In the rows, zero is written as 128.
name the system of each run:
seq 1, Q (8 x 20):
[122 173 80 94 92 93 119 103 103 131 101 101 164 110 67 104 124 159 154 119]
[141 171 124 73 197 84 82 141 126 129 143 120 131 130 130 118 169 168 175 131]
[167 121 161 62 142 132 78 117 140 80 120 103 159 139 197 121 115 108 129 90]
[117 81 178 84 104 135 141 89 90 124 88 128 175 115 96 163 115 130 161 74]
[77 126 177 134 196 142 141 120 102 159 126 177 106 148 143 169 178 144 177 97]
[107 90 136 147 150 203 110 119 176 91 129 169 106 159 202 161 130 91 102 119]
[119 24 113 183 87 159 153 114 126 130 121 150 149 110 81 167 85 97 110 133]
[98 137 97 241 155 102 162 131 83 190 154 151 98 140 109 116 144 118 144 141]
seq 2, T (8 x 20):
[106 145 90 103 106 120 119 117 117 143 114 139 125 108 76 142 136 167 138 124]
[161 115 115 176 149 84 108 134 90 138 151 107 132 134 146 103 118 99 126 119]
[138 132 198 90 128 160 147 137 157 98 117 123 130 138 174 131 128 122 114 125]
[91 144 103 107 99 137 133 118 122 161 113 156 104 100 78 160 139 171 131 121]
[149 119 83 191 151 85 92 130 86 124 149 110 117 141 136 112 127 96 118 120]
[151 131 185 85 116 158 140 128 164 82 111 107 154 143 183 114 111 106 114 124]
[92 134 125 105 82 142 165 122 128 178 115 158 108 92 68 156 125 174 131 130]
[142 130 76 212 164 80 94 146 91 125 160 119 93 147 125 118 146 103 108 139]
seq 3, F (8 x 20):
[145 60 200 133 125 129 171 138 120 159 138 134 143 110 124 144 107 117 136 123]
[82 126 115 159 142 130 120 103 78 127 102 153 102 141 95 173 160 133 137 92]
[145 106 71 110 154 105 52 122 133 149 155 140 135 112 142 126 120 136 144 114]
[152 61 138 175 121 147 141 147 149 129 154 135 125 123 145 132 93 91 95 152]
[85 163 85 192 102 149 150 104 112 135 115 144 105 147 124 124 134 115 111 123]
[133 179 91 105 143 127 92 141 163 159 158 140 101 122 172 101 136 153 126 140]
[147 116 160 121 131 160 148 161 183 78 132 122 125 141 153 129 130 115 97 173]
[93 168 123 136 106 150 178 103 132 98 89 114 167 153 104 104 133 124 145 139]
seq 4, Y (8 x 20):
[125 174 99 141 165 99 109 136 115 106 129 113 121 150 121 113 161 135 140 140]
[154 117 172 80 144 137 118 137 154 90 123 114 148 134 161 129 126 123 128 127]
[121 111 154 106 95 118 159 109 103 147 107 120 160 107 80 133 111 141 151 111]
[121 160 105 159 160 91 103 115 75 144 132 124 108 142 137 120 154 125 144 93]
[141 116 158 96 136 159 96 131 145 97 128 136 100 135 189 154 133 117 98 99]
[123 82 112 111 69 144 133 109 133 154 116 141 145 89 85 151 91 138 122 118]
[129 135 76 197 146 92 114 125 94 173 159 131 112 130 136 101 123 113 133 126]
[132 142 164 133 137 170 135 150 171 104 140 140 86 148 199 134 134 110 84 140]
seq 5, T (8 x 20):
[120 107 138 133 88 163 178 127 166 136 122 136 152 120 123 118 93 120 123 154]
[112 120 101 173 135 134 159 152 148 138 141 146 112 126 88 133 138 138 120 180]
[146 143 97 132 161 118 111 148 164 90 143 112 147 143 133 98 138 126 133 177]
[148 114 146 74 136 122 138 138 160 137 133 122 177 107 108 110 112 152 165 152]
[123 121 155 136 173 94 152 148 104 170 145 140 122 119 97 135 153 157 167 140]
[126 156 133 119 198 116 91 134 123 117 143 137 113 154 174 127 167 132 151 113]
[117 111 136 64 134 145 89 92 129 126 108 142 160 120 144 148 125 138 160 81]
[99 100 140 166 126 120 144 95 68 161 113 144 137 127 106 147 125 116 154 81]
seq 6, B (8 x 20):
[109 116 130 170 112 101 142 137 62 172 128 151 65 105 66 182 147 150 106 109]
[107 168 48 194 122 117 73 106 81 117 125 133 69 149 140 139 146 109 86 93]
[117 163 119 117 54 172 126 123 146 167 132 155 53 103 178 141 104 137 54 97]
[99 116 96 194 90 141 181 157 137 169 140 166 73 106 57 156 128 151 88 178]
[142 160 28 206 119 116 92 149 144 89 148 110 92 147 130 98 129 103 68 173]
[173 181 155 95 64 147 143 172 182 124 147 109 66 105 181 103 103 136 37 157]
[144 140 142 139 113 87 189 198 130 144 145 122 83 96 24 144 149 182 98 209]
[185 164 57 155 154 43 53 163 93 64 148 72 95 141 104 108 154 124 84 149]
seq 7, M (8 x 20):
[155 144 106 89 49 117 130 115 134 177 134 109 146 78 121 92 71 147 110 118]
[147 53 151 179 127 137 174 171 156 143 159 148 115 112 102 149 108 117 102 181]
[88 189 76 200 135 147 147 121 133 101 118 131 103 171 135 106 153 111 112 154]
[158 200 111 57 101 107 120 151 164 134 134 102 126 104 126 86 122 172 116 155]
[170 78 181 133 179 98 153 177 141 96 148 108 152 131 96 131 139 125 144 182]
[101 182 143 179 184 111 138 116 82 117 120 123 117 180 164 109 172 108 153 106]
[129 183 152 28 125 123 92 124 124 139 119 131 96 111 149 145 149 178 128 87]
[150 34 153 102 158 108 99 132 110 87 116 123 165 117 75 184 129 121 150 118]
seq 8, F (8 x 20):
[118 161 39 147 102 141 92 136 160 112 135 140 89 125 122 128 131 139 84 158]
[160 163 102 154 127 121 144 161 179 118 160 103 136 135 157 63 111 115 108 190]
[123 194 178 127 89 162 188 132 149 106 109 108 112 150 176 94 126 114 91 134]
[100 208 142 57 108 146 155 132 154 111 98 127 122 125 99 126 155 184 136 145]
[155 143 179 66 177 93 137 154 140 93 126 96 171 135 109 110 156 152 172 159]
[142 97 214 92 119 119 153 104 87 94 89 97 179 135 128 140 120 105 149 81]
[103 98 142 95 104 113 134 98 75 170 101 147 144 93 57 171 127 162 164 80]
[156 73 124 140 190 66 73 145 78 153 159 135 116 111 94 162 148 139 157 116]
seq 9, Z (8 x 20):
[140 116 161 128 112 104 184 138 117 222 153 136 146 89 108 101 97 150 160 136]
[114 147 115 184 153 149 122 155 140 143 155 165 42 143 170 150 156 124 81 141]
[126 138 76 97 69 167 101 101 166 64 95 107 157 130 134 119 99 112 96 126]
[161 120 147 126 118 82 182 154 128 157 142 97 181 101 67 86 107 146 157 179]
[120 159 181 191 176 134 164 158 117 127 145 138 73 167 177 129 166 107 108 139]
[120 170 119 43 105 174 85 104 170 69 92 123 130 139 171 134 132 137 113 104]
[150 129 109 92 135 63 126 146 109 131 129 99 168 100 28 117 137 172 170 160]
[123 132 166 217 178 95 145 129 53 134 137 121 99 169 154 129 160 86 129 97]
seq 10, Y (8 x 20):
[125 90 113 170 139 146 103 121 121 39 105 118 126 166 124 161 142 85 95 125]
[109 123 110 89 109 171 126 94 172 163 125 146 181 115 163 100 91 130 165 118]
[138 111 153 149 152 91 153 168 107 193 165 147 91 103 91 142 143 158 138 150]
[109 129 120 183 149 148 129 122 122 50 103 122 114 179 135 146 157 90 103 132]
[113 138 109 63 119 171 117 105 191 136 120 146 168 117 152 116 111 150 159 134]
[152 85 144 141 155 80 143 162 109 173 161 131 128 101 74 137 129 153 151 154]
[110 135 144 191 156 138 145 114 100 78 108 116 127 182 149 128 155 83 122 116]
[96 156 130 55 124 175 119 107 176 133 112 157 137 123 152 136 134 162 149 115]
seq 11, Q (8 x 20):
[116 165 153 72 109 128 176 123 143 133 104 114 176 117 90 102 129 163 167 148]
[141 148 161 62 159 115 97 152 137 166 152 148 85 106 150 148 149 174 132 114]
[155 112 192 108 134 137 120 138 120 59 107 104 114 148 160 155 139 101 92 108]
[109 92 196 117 100 159 204 118 133 142 106 136 168 117 112 134 106 123 150 129]
[95 139 151 142 136 144 144 141 121 194 146 178 59 116 135 163 148 157 118 116]
[127 125 131 169 136 163 133 157 159 66 128 135 82 157 150 152 147 101 72 158]
[143 77 129 163 79 142 185 142 157 139 138 121 159 107 100 107 79 110 111 177]
[126 174 104 171 107 86 148 142 92 198 154 131 80 104 105 108 128 150 109 132]
seq 12, M (8 x 20):
[163 99 174 87 76 104 123 127 88 113 106 97 122 100 97 159 110 131 95 89]
[121 78 133 194 114 103 149 124 62 153 126 136 108 116 72 165 125 115 119 108]
[122 164 77 174 87 127 101 122 96 145 131 137 51 121 144 138 124 121 63 97]
[154 135 118 101 45 129 139 146 140 96 111 99 105 93 78 140 103 144 59 145]
[150 104 111 203 114 78 173 159 99 133 141 102 132 119 48 115 119 118 113 180]
[143 202 118 193 131 98 139 165 106 146 158 113 54 142 162 95 150 121 75 141]
[146 195 159 68 104 111 145 173 139 75 112 97 79 120 89 144 165 175 80 161]
[161 115 128 145 176 42 127 157 74 94 132 86 148 132 38 131 161 144 158 157]
seq 13, Z (8 x 20):
[173 109 133 110 161 128 90 184 177 76 157 126 84 129 150 154 146 131 78 171]
[95 129 126 124 108 149 164 103 128 45 67 104 180 155 60 143 144 121 147 142]
[137 160 161 124 183 93 146 123 111 175 148 118 176 140 163 69 133 130 198 125]
[155 107 178 96 175 129 79 159 128 105 147 144 68 133 173 183 161 133 99 107]
[77 122 91 96 105 149 112 83 113 89 72 138 153 129 59 173 145 149 151 102]
[138 115 97 165 162 74 113 109 82 198 156 125 169 120 129 85 110 118 186 107]
[152 64 176 146 128 147 110 145 120 144 153 154 70 118 186 173 113 100 77 94]
[71 120 87 102 68 190 146 99 167 135 94 168 131 107 81 163 113 158 126 132]
seq 14, B (8 x 20):
[67 194 99 130 85 134 159 95 93 175 99 151 106 117 80 131 141 168 140 102]
[124 81 38 170 138 129 60 122 132 174 166 172 97 106 135 148 112 124 115 119]
[120 116 144 171 82 189 148 127 150 82 109 136 87 150 180 148 114 80 52 123]
[99 193 102 150 70 142 208 137 154 174 124 133 123 114 85 86 117 159 123 181]
[161 104 51 158 173 103 78 175 177 132 188 137 108 117 122 115 127 134 116 195]
[174 137 174 105 101 147 131 162 163 29 115 84 104 143 163 134 125 102 50 151]
[148 188 167 97 82 78 200 157 106 163 123 86 136 93 57 92 124 178 132 164]
[171 117 92 146 214 40 50 171 90 135 179 119 96 124 108 137 167 145 146 142]

runs to name:
seq 15 (2 x 20):
[163 127 103 139 120 118 107 142 148 95 141 101 134 130 144 103 110 110 103 152]
[137 121 174 123 106 132 180 141 134 102 111 105 146 129 104 125 120 125 119 148]
  Z
seq 16 (2 x 20):
[140 167 131 63 123 134 126 148 172 113 125 121 131 116 122 118 137 167 128 157]
[145 126 179 116 145 118 168 146 134 88 114 96 163 143 107 115 137 128 144 159]
  F
seq 17 (2 x 20):
[97 102 169 143 106 160 174 122 114 125 104 150 108 129 98 173 135 127 113 117]
[95 169 75 133 132 146 119 103 147 171 135 155 137 132 153 98 126 141 157 126]
  Z
seq 18 (2 x 20):
[108 90 161 150 137 145 169 132 125 105 112 137 139 139 99 155 140 119 136 145]
[106 165 79 153 141 119 107 108 110 152 131 140 120 138 134 113 141 133 144 115]
  M
seq 19 (2 x 20):
[123 80 154 146 154 161 118 126 138 105 129 152 121 147 169 157 130 98 120 114]
[108 74 131 174 105 158 156 107 123 137 121 148 143 131 123 146 104 98 122 115]
  Q
seq 20 (2 x 20):
[117 172 61 90 101 130 119 122 162 56 92 98 167 133 61 112 139 152 132 174]
[194 116 140 144 153 58 137 155 119 164 176 84 179 114 131 57 99 117 161 161]
  M
seq 21 (2 x 20):
[97 93 151 123 150 165 122 124 131 134 123 173 102 132 138 185 145 135 129 105]
[104 95 70 141 163 138 94 114 144 109 128 152 154 140 106 145 136 126 155 140]
  F
seq 22 (2 x 20):
[143 148 114 70 73 99 130 142 120 167 129 120 111 71 63 136 112 186 111 134]
[114 168 89 226 124 91 150 134 73 145 135 118 83 144 102 115 148 115 102 134]
  Z
seq 23 (2 x 20):
[123 128 148 138 189 145 121 127 152 188 170 165 127 139 217 104 131 123 162 121]
[139 76 111 82 139 161 71 148 177 77 131 151 103 116 130 187 132 139 97 140]
  Z
seq 24 (2 x 20):
[125 131 76 140 147 98 106 127 116 127 133 122 137 127 87 121 138 141 149 143]
[151 117 159 134 168 129 121 138 139 109 146 118 139 149 183 112 130 104 132 129]
  Y
seq 25 (2 x 20):
[106 197 45 90 112 161 69 107 169 71 105 129 116 144 146 123 144 144 106 134]
[174 51 111 88 149 90 90 147 144 101 139 109 187 100 62 140 110 143 158 161]
  Q
seq 26 (2 x 20):
[89 154 86 140 114 105 134 96 82 183 115 140 138 114 77 121 134 156 166 105]
[171 96 103 121 126 123 64 148 143 147 167 141 86 103 176 140 105 125 83 120]
  M
seq 27 (2 x 20):
[100 108 232 106 147 173 206 146 158 140 118 161 127 131 130 157 143 146 148 146]
[65 177 52 149 166 131 99 119 126 151 129 175 84 140 95 152 179 168 150 135]
  T
seq 28 (2 x 20):
[161 145 168 94 159 107 104 149 124 103 134 110 113 136 160 131 145 133 120 122]
[137 116 184 86 99 148 151 117 134 105 104 110 159 126 143 129 111 119 127 109]
  Q
seq 29 (2 x 20):
[133 160 84 147 102 120 106 104 113 139 128 115 130 133 162 93 105 110 116 101]
[109 146 77 112 119 120 110 110 124 98 104 121 150 128 77 131 138 147 145 134]
  Q
seq 30 (2 x 20):
[142 110 197 73 120 139 156 138 141 100 106 117 149 121 118 146 127 138 132 130]
[130 122 128 133 147 82 141 120 87 136 121 107 172 127 76 114 135 135 177 128]
  B
